50 stands for zero in the data rows.
Here are some numbered points:
38,55,45,48,45,59,49,43,54,44,43,52,39,61,44,62,60,52,44,46,49,58,32,55,51,35,56,56,56,49,48,54,47,49,45,59,54,44,34,50,59,49,50,59,44,54,49,49,49,41,53,47,51,51,42,38,37,48,46,34,49,54,54,43,52,49,48,36,45,43,49,61,50,46,50,43,45,42,41,58,47,52,42,50,53,46,47,54,50,49,49,64,56,47,38,39,39,52,52,52,45,44,46,60,66,54,44,45,52,48,48,42,58,47,62,49,63,46,45,32,61,50,59,52,49,49,54,46 0
57,50,60,69,55,63,58,61,55,64,54,55,53,57,63,56,51,49,59,66,47,57,55,55,49,58,55,64,55,60,61,54,61,53,57,53,53,56,53,56,60,70,51,54,53,65,63,64,50,60,57,60,59,71,52,61,60,55,66,51,58,56,69,49,66,56,56,55,55,56,52,58,64,52,50,65,61,62,60,59,60,60,55,66,68,57,63,55,65,55,58,56,61,48,57,59,53,53,61,52,65,60,67,60,60,64,52,55,51,62,53,58,54,55,60,58,57,53,47,57,60,55,51,60,63,63,53,55 1
47,58,48,43,47,65,51,52,63,51,38,47,46,61,53,52,50,59,57,49,50,51,49,58,57,38,45,60,49,49,53,66,54,73,77,52,50,54,45,68,65,52,50,52,41,63,47,48,44,44,69,46,58,54,42,49,41,71,52,47,53,57,53,54,46,65,52,50,49,47,72,57,49,48,70,46,59,50,54,59,49,47,49,49,51,54,43,50,47,52,44,52,67,57,42,53,46,61,66,47,51,40,54,58,58,42,49,35,50,47,49,49,48,58,60,49,56,52,55,41,48,53,44,41,47,57,51,51 2
38,40,39,44,52,36,33,34,25,31,42,42,47,44,48,30,36,36,32,41,39,45,48,26,34,50,36,32,37,29,46,33,35,32,33,35,38,48,50,27,41,42,49,43,45,35,39,40,44,41,34,38,29,43,51,35,40,30,44,46,46,29,40,42,39,36,50,49,50,51,31,43,31,54,36,43,35,41,38,28,46,35,46,41,38,29,40,38,41,42,38,36,39,47,54,51,48,28,38,40,31,44,39,41,44,38,41,46,37,32,49,41,41,33,38,28,38,37,44,50,34,31,39,39,41,37,37,48 3
44,57,56,57,57,74,52,50,60,42,50,55,67,73,62,64,63,52,49,56,47,58,68,60,55,66,60,78,67,47,62,77,43,68,65,63,64,42,68,61,76,63,51,57,50,80,58,57,53,49,78,56,59,59,57,45,46,58,58,64,40,57,56,48,53,81,44,61,44,62,63,69,49,47,72,53,46,56,52,54,60,51,68,57,55,55,50,51,58,47,52,67,72,44,62,63,65,57,76,49,46,50,45,63,72,52,49,51,50,51,55,59,63,57,65,54,60,45,46,64,65,51,59,54,56,42,52,40 4
39,34,42,48,50,30,39,47,44,39,37,36,47,28,46,38,35,35,39,41,40,34,45,46,33,47,35,32,35,39,40,36,40,37,40,34,34,43,46,43,29,49,50,32,36,33,42,43,40,35,34,42,44,52,49,40,33,43,48,47,45,45,52,39,46,34,40,45,43,51,41,32,38,47,38,40,42,43,44,43,42,40,50,40,51,38,41,39,50,36,42,40,28,42,49,48,49,48,34,39,41,40,45,32,30,45,40,37,33,36,51,40,33,43,31,37,33,44,41,48,37,37,37,44,42,43,35,43 5
40,37,31,38,48,35,37,41,38,41,39,44,38,30,39,38,35,40,34,34,45,37,45,38,38,44,32,34,30,39,31,38,38,44,44,29,36,51,45,40,32,37,50,41,39,34,34,36,44,42,33,35,34,36,48,41,40,40,35,43,49,36,36,43,37,36,49,39,47,40,41,28,40,49,39,34,34,35,37,36,30,37,39,34,35,33,37,40,37,39,35,35,34,48,46,40,39,39,37,47,41,38,35,30,29,34,43,41,41,41,47,32,34,33,30,39,28,44,44,44,33,39,34,35,30,36,37,51 6
38,56,47,49,49,53,46,43,44,43,43,58,50,55,53,52,53,55,44,42,56,54,49,47,57,51,52,51,49,43,46,50,44,48,50,51,53,56,49,45,53,49,50,55,45,48,45,43,58,39,49,45,47,48,50,40,43,46,50,48,57,46,45,52,48,49,53,49,50,53,48,57,43,51,49,42,47,45,45,46,47,48,51,46,47,47,41,60,49,59,46,52,52,58,50,54,54,44,50,55,45,43,44,54,56,49,54,43,60,45,51,44,53,48,55,46,54,54,56,49,50,46,52,47,45,46,59,56 7
35,33,35,38,44,30,37,38,33,30,33,40,31,27,35,31,32,30,34,37,45,30,37,34,33,37,31,27,32,31,31,31,31,31,32,29,30,50,31,31,29,39,50,32,31,28,35,30,38,36,36,31,35,39,44,32,34,28,35,36,52,36,42,46,36,31,51,32,50,35,30,26,32,52,30,28,35,34,37,34,30,41,28,33,39,32,26,42,41,40,40,34,28,48,38,37,33,33,31,41,28,29,36,25,29,34,44,27,37,35,48,32,33,34,29,38,29,46,47,37,35,41,33,37,31,36,34,54 8
56,57,55,53,54,49,57,51,52,58,57,56,56,51,56,53,54,53,50,51,54,51,53,50,55,52,57,49,54,51,53,51,54,49,51,54,58,51,53,51,52,56,49,53,57,53,50,54,56,57,53,58,50,55,54,59,55,54,56,54,52,51,56,48,52,52,52,54,50,52,53,53,52,48,52,55,49,51,50,50,52,56,54,53,53,49,57,56,52,54,54,55,52,50,53,52,53,51,51,54,53,59,50,55,52,50,49,58,54,52,52,57,52,50,55,53,57,52,48,50,55,55,56,53,54,50,56,52 9
38,49,58,53,48,36,47,59,48,39,40,56,53,49,52,42,45,51,66,60,54,50,50,55,53,51,54,35,51,36,61,53,33,56,53,48,50,53,54,53,43,53,51,45,39,35,63,52,54,35,45,54,64,49,47,40,38,54,54,49,52,61,55,50,51,50,52,51,54,57,50,48,39,53,59,50,65,57,62,56,57,50,56,62,53,71,48,55,52,52,52,44,39,51,48,53,52,51,43,52,38,41,56,41,51,45,54,41,54,43,51,53,52,68,43,40,44,53,49,50,48,42,55,49,62,60,52,55 10
47,61,50,49,46,52,49,52,52,48,50,57,51,55,47,54,55,61,54,45,60,58,44,55,63,44,57,52,52,46,49,46,49,48,54,53,57,57,45,51,55,50,50,60,52,51,47,51,60,48,46,51,57,51,48,48,49,55,50,47,57,57,49,60,49,49,55,49,54,48,55,52,47,51,50,53,55,47,48,56,52,49,52,48,48,52,54,61,49,62,50,50,53,60,48,47,51,55,48,59,48,54,54,56,56,51,61,50,63,47,48,49,57,56,55,50,56,60,60,48,54,50,56,49,51,55,62,56 11
64,42,54,61,53,43,62,40,39,58,66,35,69,46,70,37,35,41,39,45,38,38,68,39,42,60,35,42,46,55,47,44,60,40,39,42,38,49,65,36,43,72,49,40,65,43,47,59,36,67,45,60,36,67,56,60,71,37,74,68,50,37,71,44,64,47,48,70,50,67,39,47,53,49,42,62,44,41,40,39,50,59,66,44,68,41,61,38,64,40,57,38,41,48,56,68,69,36,42,36,56,63,44,49,43,60,41,66,42,58,52,56,36,39,46,54,47,39,48,64,41,59,36,61,53,39,43,48 12
82,52,55,54,48,46,66,71,54,75,75,50,50,48,53,46,45,50,69,68,51,45,50,58,47,44,51,45,58,67,62,50,75,45,49,54,47,42,49,53,44,50,48,45,73,47,65,66,47,79,46,63,66,47,46,80,76,56,54,54,41,65,43,50,56,45,40,48,42,49,53,49,64,46,47,67,73,70,67,59,58,62,53,62,49,67,68,48,51,51,65,51,42,40,49,51,51,59,45,49,70,64,72,49,53,60,46,69,47,63,47,60,49,64,52,66,53,50,43,47,54,62,47,62,58,74,43,42 13
35,68,41,38,43,56,37,38,52,34,34,65,52,58,43,74,72,71,40,39,57,76,55,43,70,52,68,59,66,34,32,58,38,58,61,65,68,51,52,54,60,44,49,73,38,63,36,42,63,39,57,46,40,38,46,38,36,58,39,58,48,39,35,59,42,57,56,56,52,39,60,61,36,52,62,43,45,41,35,41,34,43,49,35,32,42,39,69,35,65,45,69,58,55,50,42,44,49,61,59,35,37,38,59,57,38,56,42,63,33,47,45,74,37,62,38,64,58,56,50,68,36,71,42,38,40,66,50 14
63,49,62,49,53,51,55,54,56,62,61,48,50,53,50,46,46,49,58,59,50,46,53,53,47,54,47,51,50,62,61,55,60,53,51,52,45,48,54,57,53,48,51,50,63,53,61,59,50,65,50,62,54,48,53,62,63,56,47,52,51,54,48,49,47,51,50,50,52,49,54,52,58,52,53,57,61,57,55,53,63,54,50,63,49,57,59,47,52,48,52,46,52,49,56,50,48,55,50,49,59,61,56,51,52,49,50,60,47,57,49,61,46,56,50,58,50,51,49,55,47,55,49,50,63,59,47,52 15
48,48,52,50,49,49,51,57,52,46,50,47,52,51,49,48,46,46,56,53,50,47,50,52,50,49,47,49,47,47,52,49,48,50,50,49,49,48,50,53,50,50,50,47,50,49,52,50,49,49,49,51,51,50,51,44,48,49,51,50,51,51,46,51,51,48,47,52,48,51,48,49,47,48,48,50,56,55,56,53,52,50,51,52,48,55,52,47,50,49,48,45,48,51,48,50,52,53,49,48,46,52,57,48,52,51,48,48,47,48,50,50,47,54,48,50,47,50,52,50,44,49,47,50,52,56,49,49 16
50,48,50,52,52,51,53,51,51,52,50,51,50,53,49,48,49,49,51,51,51,50,52,50,51,52,49,51,50,53,51,50,53,51,52,50,48,51,52,53,51,52,51,49,53,52,51,51,52,52,51,52,51,51,52,54,52,52,50,52,51,51,51,51,50,51,49,51,51,48,52,53,52,50,51,50,51,51,51,50,50,52,51,53,49,54,52,50,51,50,53,49,52,52,51,48,51,52,52,52,53,52,52,52,53,52,52,52,50,52,52,51,48,51,53,50,53,50,53,52,50,54,48,52,50,51,49,51 17
58,47,58,55,44,47,55,54,55,56,58,53,40,46,41,44,45,48,52,50,54,51,42,52,50,44,49,49,45,52,55,53,53,55,52,45,47,51,43,51,48,45,50,49,61,51,52,61,53,57,50,59,49,46,44,55,60,52,43,41,50,52,47,48,57,53,48,38,48,44,55,50,53,51,53,60,50,51,54,52,54,54,42,54,50,50,61,55,53,57,54,42,48,54,45,42,43,52,49,51,54,60,50,45,48,54,51,62,53,53,47,61,51,49,46,49,44,53,52,43,45,53,51,53,55,51,53,48 18
30,48,43,61,48,43,54,43,44,37,23,55,55,32,50,41,39,51,48,40,57,44,51,44,57,49,42,46,38,48,39,45,38,46,48,39,41,53,47,43,37,53,49,45,22,42,39,33,51,27,42,34,50,55,50,32,26,45,49,51,51,49,60,53,64,41,51,52,57,55,50,38,45,52,48,28,46,38,43,46,44,49,51,38,56,46,25,58,58,60,54,39,40,57,47,51,53,39,41,53,44,29,48,37,36,58,55,26,61,47,46,38,48,47,36,44,39,59,56,52,37,48,45,56,42,49,60,46 19
New points follow, each followed by the numbers of its five nearest points above by angle, nearest first.
54,50,42,53,52,52,60,45,47,55,46,51,35,52,43,50,49,50,41,49,46,53,43,49,48,51,55,49,44,52,42,51,56,46,41,46,51,49,45,50,55,46,50,49,48,50,45,46,47,51,56,42,39,48,48,55,49,46,47,41,50,40,52,48,55,54,49,38,47,38,43,54,55,50,48,49,43,46,43,43,44,56,37,41,52,43,50,53,49,52,53,47,56,51,47,40,37,45,53,50,55,47,43,47,55,59,50,49,50,58,54,41,49,41,52,59,45,48,52,47,44,62,51,55,41,40,53,46 0 8 6 18 3
50,38,48,48,50,42,49,51,48,53,54,47,51,42,51,38,38,40,49,54,49,38,51,49,41,49,35,42,37,51,51,46,52,47,48,41,36,52,51,48,42,50,49,37,52,43,52,47,48,52,47,50,46,50,50,50,51,45,49,50,50,45,50,49,46,47,52,50,50,50,47,39,51,48,46,49,52,53,51,47,50,48,51,52,50,51,53,44,48,43,48,40,43,47,52,51,50,46,45,49,51,53,52,38,39,48,51,54,43,52,52,52,39,49,38,49,38,49,48,50,39,50,37,46,47,51,42,48 5 6 8 3 12
47,35,50,56,52,49,48,46,48,54,50,43,55,53,59,52,49,33,42,49,41,35,51,43,36,55,43,52,54,55,47,49,57,54,53,53,47,36,54,51,49,55,51,34,48,55,52,53,47,49,55,50,43,56,55,49,52,52,56,55,38,38,59,42,55,50,45,57,47,62,51,48,53,46,52,49,45,47,46,42,52,52,58,50,56,40,47,40,54,41,52,50,48,40,58,63,59,48,51,42,56,43,43,49,49,54,45,46,43,49,52,47,37,42,51,49,49,43,41,59,51,46,41,53,53,43,41,41 12 5 3 4 6
40,59,44,43,46,58,40,57,56,46,36,58,41,58,42,52,54,57,62,56,53,64,43,63,60,44,61,61,56,48,49,55,47,57,57,56,56,51,47,57,53,40,51,65,34,60,54,31,56,39,60,36,64,44,44,41,38,62,39,46,52,66,46,51,42,58,59,45,55,42,59,59,47,52,57,27,58,52,57,63,50,43,40,52,42,58,24,56,47,53,42,55,57,53,42,45,43,59,62,54,51,27,57,61,56,40,54,31,55,49,46,39,61,61,58,46,59,55,54,45,57,44,58,37,46,55,56,55 2 14 0 11 7
53,39,49,49,47,41,51,50,48,52,52,44,48,40,51,43,45,40,51,52,43,42,48,49,41,49,42,43,40,49,51,45,49,46,46,41,45,51,48,49,41,48,50,39,51,43,52,51,41,52,45,51,49,49,49,53,52,48,50,47,52,47,49,48,51,46,51,48,49,52,47,41,48,49,45,54,50,52,50,49,49,51,47,51,51,51,54,45,50,42,51,42,43,51,47,50,49,50,43,43,48,53,50,39,41,50,47,52,42,49,50,50,43,50,39,48,40,44,50,47,42,49,44,50,50,52,42,53 5 8 6 3 12
59,43,57,53,52,41,58,49,48,57,62,45,58,45,59,47,46,45,44,54,48,44,56,46,46,53,44,41,46,61,57,42,57,43,43,48,47,49,56,44,45,55,49,42,59,42,53,55,45,60,41,57,41,53,51,56,59,46,59,56,50,42,56,45,56,43,48,58,46,56,45,42,60,48,41,55,45,54,52,44,57,58,56,58,56,42,53,49,56,46,57,48,46,50,52,57,54,47,43,45,59,57,47,43,44,58,48,59,49,60,53,57,44,40,40,61,46,49,47,53,48,60,42,59,53,46,48,50 12 13 15 9 1
44,60,53,37,51,65,39,53,51,45,43,65,57,60,49,78,78,64,53,57,63,60,59,50,67,49,70,61,78,53,59,56,48,58,53,75,74,54,55,49,58,44,49,58,47,57,60,50,62,49,56,47,53,43,48,47,45,44,46,61,50,52,38,58,42,53,44,61,47,47,51,63,48,53,53,49,50,56,56,52,56,40,55,61,42,55,52,66,41,70,42,79,62,51,51,52,53,53,55,59,49,53,50,69,64,42,58,48,69,46,53,50,66,57,66,43,72,60,54,52,76,40,66,44,57,53,70,47 14 11 4 7 9
65,50,58,60,50,50,61,51,56,64,64,43,50,48,55,50,50,48,52,52,46,46,49,54,48,49,49,48,48,64,53,48,63,51,48,49,48,50,47,52,50,53,51,48,62,47,52,59,46,64,49,59,54,51,48,66,62,51,54,50,47,53,54,49,62,46,50,49,49,52,50,48,63,51,50,61,51,51,52,53,54,62,50,51,55,52,60,42,57,45,62,49,51,49,47,54,53,53,49,45,64,59,54,47,47,64,47,61,46,63,48,60,48,51,45,60,49,44,48,49,50,64,51,63,56,52,47,48 13 15 1 18 12
